128 stands for zero in the data rows.
Here is a table of points, one per row:
[102 140 158  83 104 113 158 108  95 136 161 111 134 133 112 148 106 148
 127 105 118 101 124 122 126 164 152 148 157 151 146 116 173 122]
[134 120 117 123 120 128 118 125 167 152 130 152 140 100 125 127 156 163
 119 113 150 102 131 123 147 122  94 113 125 125 144  76 112  94]
[133 137 107  95 118  75 148 141 117 105 140 102 172 141 149 112 114 155
  92 114 115 148 112 184 111 111 119  77 104 122  80 136  90 129]
[124 141 146 128  88  95 185  96 127 100 134 166 142 157 124  99 175 118
 149 100 107 147 145 126 141 126 111 103 129 152 163 109 127 148]
[124 114 115 154 160 135 118 121 180 143 114 124 132 122 131 129 146 120
 134 129 135 163  97 135 137 114 132  95 150 119  70 104 159 137]
[167 153 128 113  78 159 125  97 106 129 130 139 115 141 127 142 153 104
 107 176 140 139 115 114 130 132 137 135 124 148 108 127 146 117]
[112  97 123 129  80 128 119 104 112 143 154 129 170  89 171 106 100 121
 159 113 123 145 145 117 131 145 145 138 145 126 129 170 109 155]
[ 97 152  91 125  76 135 119 131 109 116 113 140 126 125 160 137 161 142
 128 160 110 114 130 136 146 116  83 136 135  87 141 154 164 156]
[184 113 103 138 167  90 148 162 112 152 142 164  82 141 186 147  88 111
 127  99 111 121 167 117 167  98 132 161 138 101 115  97 130 109]
[121 157 116  94 170 147 122  90 113 100 107 123 155 152 145 135 147 136
 136 156  87  96 114  96 162 133 135 148 151 112 121 164 140 110]
[107 185 139 125 157 143 129 130 185 133 128 118 118 155 109 134 101 129
  95 103 153 141 115 100 145 113 151 105 126 142 131 137 128 117]
[145 138 101 142 132 110 120 126 136 101 141 125 127 128 163 131 139  71
 167 100 156 111  58  79 138 132 147 107 101 127 107 117 106 156]
[134  96 156  86 116 137 135 162 100 115 158 162 103 144 147 146 113 122
 126 180 104 171 146 107 171 139 143 131 129 121 115 122 143 155]
[116 143 113 131 101 132  94  81 144 126 150 117 133 103 149 134 113 103
 141 114 143 163 183 115 133 120 141 118 106 108 123 155 120 131]
[116 131 124 105 126 130 128 130 158 110 125  73 112 118 125 147 110 147
 152 157 129 107 154 186 126 135 119 146 142 152  78 124  99 116]
[117  60  95 144 116 115 133 121 112 137 136 121 135 100 116 121 157 117
  97 126 135 148 143 165 167 130 148 113  96 154 147 165 124 128]
[139 122 122  92 178 148 131  88 103 132 125 155 141 116 124 115  84 117
 109 140 148  98  90 148 136  63 141 100 129 106 143 133 110 140]
[106 110 132 146 142 174 121 122 145 150 127 130 147 139 111 127 109 143
 114 125 104 145 154 118 106  99 128  91 178 100 135 168 148 143]
[ 99 122 108  98 130 115 128 107 126 119  51 101  94 155  96 127 124 141
 115 130 113 137 139 106 121 148 124 122 123 160 115  93 153 135]
[ 97 136 124 134 117 130 107 154 119 113 119 157 143 109 130 123 143 143
 163  72 154 158 132 117 143 149 151 108 161 150  84  95 152 127]
[125 155 118 125  98  99 117 127 129 119 148 135 151 166 157 185 102 133
 118 121 116 124 138 166 140 120 158 106 135 112 148 100 132 164]
[158 138 150 134 134 169 152 176 102  61 135 122 118  92 152 123 127 128
 150 115  83 161 111 105 156 114 140 146  99 114 153 103 148  75]
[ 99 163 127 147 183 124 119 108 112 101 144 116 159  78 136 160 121 135
 109 142 103 119 137 111 131 159  69 110 165 121 146 121 148 104]
[154  99  97 129 122 101 132 101 146 100 133 143 122  91  68  99 110 129
 113 143 148 122 133  95 116 151 141 116 143  94 147  88  72  85]
[144  95  85 141 121 129 123 115  92 102 106  94 152 143 111 153 108 136
 165 107 142 129 105 150 125 152 157 148 155 123 125 135 152  87]
[144 136 146 154 146 134  85 112 141  86 137 160 116 133  93 103 116 168
 122 128 104 108 112 122 133  88 162 176 128 145 160 120 120 192]
[109  65 153 148  89 137 119 137 165  86 168 115 145 140 145 128 131 123
 112 131  86  77 128 129  71 133 117 123 111 101 119 102 143  98]
[133 123 146 189 125 134 140 131 149 144 107 132 128 127 139 127 114 183
 117  89 117  96 121 134 163 145 116 131  79 149 113 151 117 102]
[154 157 101  99 155 110 169 139 147 150  98 117 131  87 141 140 163 120
 107  76 118 108 127 168 129 128 110 167 135 133 124 127 146 137]
[170  74 164 133 127 126 181 121 153 148 119 123 142 136 127 154 137 125
 117  92 127 151 128 105  84 128 171 157 181 153 129 164 110 123]
[150 124 116  75  87 120 111 191 164 152 125 131 137 151 130 104  56 141
 130 128 145 105 146 113  95 152 125 135 107  98 129  91 160 128]
[ 96 112 131 152 133 132 129 130 146 110 142 138 129  94  94 124 148  75
 100 102 116 109 144 122 135 162 137 142  94 125 132 137 118 144]
[145 155 123  92 128 180 120 163 173 123 192 150 134  96  97 161 159 118
 158 159 130 106 121 133 103 124 104  91 128 148 145 129 119 155]
[118 127 125 127 152 111 122 142 154 139 109 147 187 105 148  69 127 154
 178 146 116 162 108 102 108 117 133 189 113 155 103 115 158 140]
[161  89 147 113 140 125  91 143 140 134 151  65  85 127 150  87 137 123
 144 138 143 126 111 151 121  94  95 128 171 159 123 157 132 136]
[163 161 104 140 118 148 100 104 133 136 154 128 136 143 134 112  96 150
 122  95 116 124 158 119 151 132 102 117 148 161  81 138 132 119]
[132 140 110 196 119 183 147 140 116 165 137  95 119 163 149 124 107 123
 112 146 141 164 157  85 118 140  96 140 133 120 145  90  92 162]
[ 80 121 134 126 125 124 155 114 128 152 117 159 109  92 115 166 129 122
 151 145  95 139 144 168 118 111 138 160 103 156  96 119  77 140]
[115 140  88  94 172 109 161 116  99 124 138 146 134 143 107 164 113 110
 170 140 128 162 139 117  75 119 130  98  98 140 175 147 124  96]
[131 128 114 103 157 116 102 144 158 158 111 132 142 148 136 112 117  91
 174 128 100  85 173 142 135 172 116 119 147 148 135 126 103 117]
[135 104 140 102 124 175 135 171 125  80 100 158 142  99 165 157 112 140
 139 110 167 140 138 119 127 160 120 145 107 128 128 158 120 117]
[123 123 115 132 130 114  70 112 115 114 114 123  84  92 162 125 117 108
 110 113 132 113 156 107 130 129 116  98 107 132 125 144 150 114]
[121 167 138 175 124 150 129 113 159 119 131 145 137 145  80 129 100  97
 132 150  86 148 103 137 116 116  92 159 161 106 142 164 123  99]
[132 110 127 120 110 136 122 122 105 127 158 148 128 132 106 107 139 146
 142  98 143  98 147 133 147  84 102 135 123 159 167 144 142  93]
[133 129 159 125 147 112 130 139 102 121 135 135 107  81  95 133 118 153
  80 133 121  97 147 126 142 163 134 111 126 112  93 135 130 180]
[135 123 139 118 124 147 132  66 121 103 126 113  98 163 119  94 159 103
  84 126 107 108 125 131  96 147 121 160 103 124 115 117 128 130]
[121 101 141 106 149  98 154 167  94  90 145 121  91 168 124 102 123 118
 136 103 116 178 144 129 160 143  62 103 130 140 117 112 100 141]
[130  86 172 155 146  60 122 139 131 130 118 112  99  95 113 158 134 120
 129 158 160 148 131 109  93  80  97 140 108 124 142 141 174 116]
[115 155 136 128  85 101  84 163  96 107  87 157 131 154 125 112 147 111
 122 133 149 110 153 158 122 106 152 138 104  92 139 168 101  98]
[112 151 109 147 116 159 117 162 108 120 135 159 114 137 140 157 144 148
  66 118 128 128 139 157 102 104 179 133 164 139 125 115 103  99]
[182 133 127 137 105 141 117  95 116 155 114 140 104 147  98 144 116 176
 145 104 131 153 128 126 106 144  83 133  93 146 116 148 121 144]
[118 125  99 150 151 143 147 166 145 124  97 105 131 139 140  77 120 117
  99 158 113 110 153 100 106  85 160  95 137 170 156 148 137 147]
[105 120 101  76 121 120  99 142  97 154 161 130 108 142 137 144 152 123
  88 125 152 113  90  67 117 123 133 167 154 155 107 117 105 121]
[151 127 104 115 136 144 167  99 129 119  98 113 122 125 165 153 147 137
 122 161 137 141 138  98 107 131 130 143  87  98 112 108 134 112]
[169 153 124 131  83 145 139 146 102 150 101 102 118  91 100 134 164 122
 175  96  89  96 129 129 118 132 127  90 155  95 122 134 111 120]
[159 156 149 139 149 136 122 184 122 155 135 105 151 133  98 131 134  59
 114 139 142 162 136 160 161 145 128 150 107 156 136 115 153 107]
[119 115 103 164 100 117 177  99 159 143 180 155 100 147 133 101 113  92
 137 130 158 118  82 165 149 154 128 144 135  97 110 141 168 110]
[115 145 148 141 107 115 106 127 119 149 155 143 130 121 111 119 161 106
 143 141 148  96 169 116 131  90 155 115 120 157  84  99 141 104]
[ 73 140 165 128 166 152 122  89  83 187 173 123 160 142 152  91 170 166
 148 106 171 118 143 146 102 146 127 141 112  94 140  99 126 103]
[170 118 125 146 133 116  83 113  94 142 127 151 174 132 114 150 102 126
 127 132 118 125  93 147 107 169 113 115 102 164 136 118 127 171]
[152 141 174 115 120 126 139  97 159 147  75 146  96 159 155 157 138 128
 164 147 171 107 147 142 143 162 157  86 123 130 129 153 144 135]
[129 142 192 166 124 100 114 133  90 144 105 121 143 151 158 147 132 116
 127 142 115 111  81 100 123 129 124 106 190 147 122 130  92 107]
[116  78 160 122 175 179 134 151 102 123 129 154  97 166 151 149 126 148
 158 152  85 126 128 151 152 152 153  91 112 107 136  96 118 129]
[129 159 139 136 130  87 118 159 137 165 149  86 133 133 145 124 163 140
 121 144  97 133 122 103 116 165 140 132  84  96 142 157  80 132]
[149 117 139 123 165 154 158 140 129 121 154 115 146 147  83 138 148 118
 124 121 154 106 127 128 113  86 121 160 122  90  87 157 121 178]
[118 130 138 153 141  90  96 108 152  72 129 147 156 160 111 158 159 148
 129 154 170 135 183 112 137 126  99 147 150 117 108 131 101 143]
[ 83 142  87 179 125 134 132 164 105 107 139  99  66 129 112 151 144 174
 171 113 161 121 110 133 101 150 138 120 135 118 156 138 142 161]
[ 97 121 148 125 138 168  96 125 139 142 108 143 154 140 124 140 139 117
  94 118 126 175  90 129 106 114 116 112  88 145 138 150 171 124]
[111 117 145 151 114 150 159 136 123 132  91 120 149 116 146 126  98 119
 119 172 198 103  98 138 166 131  93 154 155 153 179 103  92 139]
[140 149 147  64 139 136 162 129 137  90 146 126 114 107 142 105 127 125
  95 119 158 143 131 129 138 167 120 133 127 111 156 159 107 115]
[133 150 113 147 123 117 166 112  91 137 149 142 104  75 108  70 101 126
 121 167 129 127 133 120 108 164 178 114 124 153  99 133 141 128]
[106 152 164 111 100 112 139 119 119 153 105 137 111  95  96 132  89 146
 114 142 109 168  90 126 124  85 115 140 123 109 138 117 139 118]
[131 124 116  98 128 100  72 115 169 168 125 124 127 113 120 142 166 145
 106 120 101 165 100 131 158 133 148 128 169  98 188 118 128 152]
[150 149 159 130 156 104 106 134 141 121  90 141 100 119 147  67 119 136
 134 133 158 152  99 188  81 133 138 126 165 102 132 136 142 143]
[ 75 107 121 114 129 135 131 161 140 175  76 143 132 143  90  92 104 124
 136 104 121 119  93  91 156 111  97 121 133  95  97 167 110 125]
[116 143 110 107 127 133 109 105 163 130 155 106  98 142 124 123 130 166
 152 156 119 147 103 153 154 123 154 140 110 156 141 120  71  91]
[167 107 116 134 139 154 108 141  93 134 100  94 151 150  97 119 148  90
 128 131 136 162 155 163 144 125 134 151 141  97 128  76 151 141]
[121 116  82 162 136  87 145 140 132 136 149 147 136 155 133 143 139 133
 112 148 110  98 117 152 104 152 121 146 107 152 135 160 175 113]
[163 110 109 136  96 115 179 122 154 136 123 117 158 116 141 113 165 171
 122 166 130 112 139 125 146 109 130  86 110 123 128 109 142 128]
[102 126 138 134 121 137 138 109 138 122  92 114 110 103 178 119 115  64
 127  88 111 121 120 147  87  91 113 140 130 141 144  99 119 169]
[108 143 154 126 131 123 130 108 121 122 141  49 162 140 105 153  88 128
 144 113 132 101 124 100 178  75 171 125 110 121 152 112 154 139]
There is one direction along which these points spread out most. Take the direction at right angles to it along which they spread out most. Then take the direction at right angles to both along which they spread out most. Go by this last direction. How many in every 100 of the points above lie lower along it than each point below? Answers are rounded to whole numbers. More than half of the points above lie lower than the first one.
[129 159 139 136 130  87 118 159 137 165 149  86 133 133 145 124 163 140
 121 144  97 133 122 103 116 165 140 132  84  96 142 157  80 132] 58
[106 110 132 146 142 174 121 122 145 150 127 130 147 139 111 127 109 143
 114 125 104 145 154 118 106  99 128  91 178 100 135 168 148 143] 73
[135 123 139 118 124 147 132  66 121 103 126 113  98 163 119  94 159 103
  84 126 107 108 125 131  96 147 121 160 103 124 115 117 128 130] 52
[ 80 121 134 126 125 124 155 114 128 152 117 159 109  92 115 166 129 122
 151 145  95 139 144 168 118 111 138 160 103 156  96 119  77 140] 48
[133 123 146 189 125 134 140 131 149 144 107 132 128 127 139 127 114 183
 117  89 117  96 121 134 163 145 116 131  79 149 113 151 117 102] 16
[ 97 121 148 125 138 168  96 125 139 142 108 143 154 140 124 140 139 117
  94 118 126 175  90 129 106 114 116 112  88 145 138 150 171 124] 68
[150 124 116  75  87 120 111 191 164 152 125 131 137 151 130 104  56 141
 130 128 145 105 146 113  95 152 125 135 107  98 129  91 160 128] 9
[133 137 107  95 118  75 148 141 117 105 140 102 172 141 149 112 114 155
  92 114 115 148 112 184 111 111 119  77 104 122  80 136  90 129] 12
[131 124 116  98 128 100  72 115 169 168 125 124 127 113 120 142 166 145
 106 120 101 165 100 131 158 133 148 128 169  98 188 118 128 152] 70
[116 143 110 107 127 133 109 105 163 130 155 106  98 142 124 123 130 166
 152 156 119 147 103 153 154 123 154 140 110 156 141 120  71  91] 81
[123 123 115 132 130 114  70 112 115 114 114 123  84  92 162 125 117 108
 110 113 132 113 156 107 130 129 116  98 107 132 125 144 150 114] 30
[167 153 128 113  78 159 125  97 106 129 130 139 115 141 127 142 153 104
 107 176 140 139 115 114 130 132 137 135 124 148 108 127 146 117] 74
[132 110 127 120 110 136 122 122 105 127 158 148 128 132 106 107 139 146
 142  98 143  98 147 133 147  84 102 135 123 159 167 144 142  93] 63
[ 97 152  91 125  76 135 119 131 109 116 113 140 126 125 160 137 161 142
 128 160 110 114 130 136 146 116  83 136 135  87 141 154 164 156] 83
